One vector is turned by the same rotation once a tick. Each row is the vector after some number of ticks, and that number follows the row.
The counts run from 0 to 764.
[  3   0  12   5   0  -3  15 -14 -13  -4 -33   5  -4  18  -4 -33  21 -24
  -9  -2  12  20  26  19 -16  -6  43   9 -11 -20   4   5 -11   1 -10  26
   4 -20  16]	516
[  2 -10  20 -10   1  10   8 -11 -11   0 -36  -3 -32  27  -5 -15   1 -40
 -25  -4   6   8   9  26 -12  -1  27   5 -21 -25   5  12  -8  14   2  13
   3 -22  11]	51
[-11  14   7   8 -10  -6  28 -21 -31 -15 -36   5 -14  14  -2 -25  -5 -29
 -10   8  11  -9  17   9  -4 -13  33  -9 -20 -13   3  19  -8  10 -18  27
  12 -18   6]	326
[  7 -20  27  10  -5   0   9   1 -13  -9 -44   2 -13  17  -5 -32  10 -24
  -8 -11  -3  -8  11  13 -22 -16  36  -7 -12 -16  10   6   4  24 -11   0
  -2 -24  12]	509
[ -4 -20  19  11  -8  -4  27  -6 -12  -2 -36  17 -13  15   6 -37   8 -27
 -14 -19  -3  -7   8   4 -16  -9  36 -13  -1 -34   2   6  -3  14 -14   4
   3 -19  11]	343
[-19  -8  10   4  -3 -10  38 -11 -27  -1 -26  18  -3  14   5 -32   7 -33
 -14  -7  -6 -17  12   3  -9 -12  34 -11 -16 -25   1   7  -7   6 -21  11
  -9 -18   7]	167
[  8 -19  16   0  11  -6  18 -14 -18 -10 -35   5 -13  26   4 -29  12 -25
 -21 -19   4  10  11   9 -19   9  35   9 -23 -29   1   9  -3  16 -10  -2
  -6 -15   9]	199
[ -9 -15   6 -12   8  -1  24 -15 -15  -9 -21   4 -20  22  -4 -24  -4 -45
 -27  -7  -3  -5   9  10  -9   5  14  -1 -27 -30  -3  23   4  20 -10  10
 -15 -26   3]	143
[  5 -14  21   5   0   0  13  -5  -3 -11 -34   3  -5  24  -9 -21   2 -30
  -1  -5   4  -9  20  15 -22 -20  31 -20 -16 -12   1  20   1  19 -20  22
  -6 -33  22]	742
[ -9   8  15  -7  -3  -2  21  -4 -13   1 -21  -9 -21  12  -1 -30  16 -38
 -17   3  -1  13  21  19  -3 -12  30   8 -10 -23   7  17  -5   2 -14  34
  -9 -31  14]	137
[  0  -2  17  -2  -1  -1  12 -11 -15  -6 -36 -13 -34  20  -2 -29  -1 -38
 -26   3  -1   1   6  18  -5   4  32   6 -14 -23   6   9 -13  23   0  15
   2 -18  -1]	543
[  3   4  13   9 -14   1  28 -20 -21   0 -30   9  -7  22  -8 -16  -2 -28
  -9  -4  14  -3  23  25 -17  -9  40 -15 -13 -15  -1  10  -3   4 -18  28
  18 -20  11]	93
[ 11 -26  23   1   4   0  11  -4  -8  -4 -35   1 -13  24  -3 -30  14 -33
 -12 -15   0   5  14  16 -25  -3  36   2 -14 -22   9   5   3  21  -5   2
  -8 -25  11]	197
[-15   3  11  -9  -6  -4  31  -6 -30   1 -21   3 -16  11   4 -26  11 -48
 -20   3  -1   0  15  16  -4 -19  25  10 -24 -15  10  11   6  -2 -14   9
 -11 -28   9]	303
[ -2   9   6  -2   0   0  18 -24 -21  -3 -24   3  -5  28  -9 -20  -6 -37
 -11   7  13  -7  23  23 -15  -7  36 -11 -21  -8   1   5  -7   8 -16  28
   5 -24   5]	405
[  5 -19  21  10  -7  -8  23  -5  -9  -5 -32   8 -14  13   1 -42  14 -25
 -11 -14  -5   7   9   5 -20  -5  33  -5   2 -36   5   9   7  20 -11   7
  -1 -23  10]	30
[-15   1   5 -10  15  -4  21 -17 -22 -10 -24   3  -8  26  -7 -23  -2 -46
 -16  10   7  -9  20  16 -12  -9  26   2 -36  -9   4  13  -7  12 -14  18
 -13 -25   6]	716
[ 10 -15  24  -8  -5   8   7  -9 -10  -8 -39  -2 -23  24 -11 -13   9 -34
 -13  -6  12  11  14  26 -15  -7  26   4 -26 -18   8  21   3  16  -5  12
   2 -28  19]	363
[ -8  -3  14  10  -7  -5  20  -9 -26 -11 -46  11 -11  11   7 -35  16 -23
  -8   1  10  10  15   7  -8 -21  38   6 -20 -22   8  11 -11   1 -13  10
   6 -11  18]	191
[-18   1   6  -3  -3 -10  37 -15 -31  -2 -21   9 -15  17   4 -34   2 -43
 -21  -1  -3 -10   8   5  -3  -9  30  -1 -15 -25   3   7   4   7 -13  11
  -5 -20  -5]	234
[ -2  -4  25   4  -6  -3  23  -3 -19 -12 -29  -9 -24  13  -2 -23  -1 -37
 -17  -3 -12 -21   5   9 -10 -13  22 -15 -13 -16   3  28   2  25 -18  12
 -10 -29   5]	73
[  1 -19  15  -6  -3  -4  26  -8 -18 -12 -19 -11 -21  15  -8 -29   9 -40
 -16  -6  -3   4  16  11 -15   6  17   9 -20 -29   3  23  12  25 -13   4
 -15 -26   2]	701
[ -3  19   9  -1   0  -5  21 -21 -24 -16 -28  -9 -22  16  -3 -30  -5 -32
 -19  13   2   4  15  12  -1  -2  30   1 -18 -16   1  22  -4  11 -12  33
   4 -23   1]	148
[  5 -17  23   9   2   0   8  -6  -3 -15 -38  -1  -7  25 -12 -22   1 -27
  -3  -6   4  -9  17  15 -24 -10  30 -15 -16 -16   0  19  -4  26 -18  20
  -3 -27  16]	743
[ -1 -27  14   5  -9   3  15 -11 -13 -12 -40   8 -11  23 -15 -22   7 -29
  -2  -4  20   1  20  16 -20  -4  27   1 -27 -30   0  14  -2  25  -2   6
   8 -12  14]	187
[ -1 -24  14   9   6  -6  20 -11 -21 -12 -36   6   2  21  -4 -31  15 -27
  -8 -12  10  -7  19   9 -26  -1  40  -1 -26 -19   2   4  -7  21 -14   3
  -7 -13   9]	21
[-14   1  13   3   5  -5  25  -5 -22  -2 -17  -2   0  18  -5 -31   8 -39
  -8   3  -1 -17  23  15 -16 -13  36  -3 -24  -7   5   8  -4   8 -24  21
 -18 -30   7]	482
[  4 -14  16   5  -4  -3  25 -18 -21 -15 -37   6 -13  25 -10 -20 -10 -32
 -11  -8   1 -21   7   8 -19  -7  23 -22 -18 -21  -1  23   8  28 -17  10
   4 -22   4]	7
[ -2   5  13   6   1 -10  31 -15 -32 -12 -23  -2   3  15  -1 -29   6 -32
 -11  -5  -2 -14  19  12 -17  -7  37  -9 -19  -6   4  14   7   8 -26  16
  -8 -29   1]	728
[  5  -4  20   6   6  -6  18 -12 -24 -15 -39   3  -2  16   4 -20  19 -17
  -7 -12   9   8  22  10 -22  -5  35   2 -26 -13   2  26  -6   3 -24  16
  -3 -23  19]	594
[ -1   5  15  -5   3  -5  19 -13 -24 -19 -28 -11 -17  14  -6 -23   9 -30
 -14   4   9  16  22  17  -8   2  23  18 -31 -19   4  28   0   8 -17  24
  -6 -24  11]	214
[  0   9  11   4  -5   1  20 -18 -16   0 -26  -3  -9  27 -12 -25  -5 -34
 -10   8  11  -9  23  26 -16  -4  43 -10 -15  -7   4   5  -6  12 -14  31
  10 -22   1]	406
[ -8  -9  16  11 -18  -2  34 -13 -26  -2 -30   8 -16  15  -1 -35   0 -33
 -15  -9  -3 -20   9   8 -10  -4  36 -16  -2 -30   3   7   2  18 -11   9
   9 -13  -2]	410
[-15  -7  16  -1  -8   1  16  -2  -8  -3 -30  -3 -26  20  -8 -31  -5 -45
 -12  10  -5 -15  11  16  -3 -19  27 -13  -9 -22   6  10  -5  22  -8  22
  -3 -30   7]	397
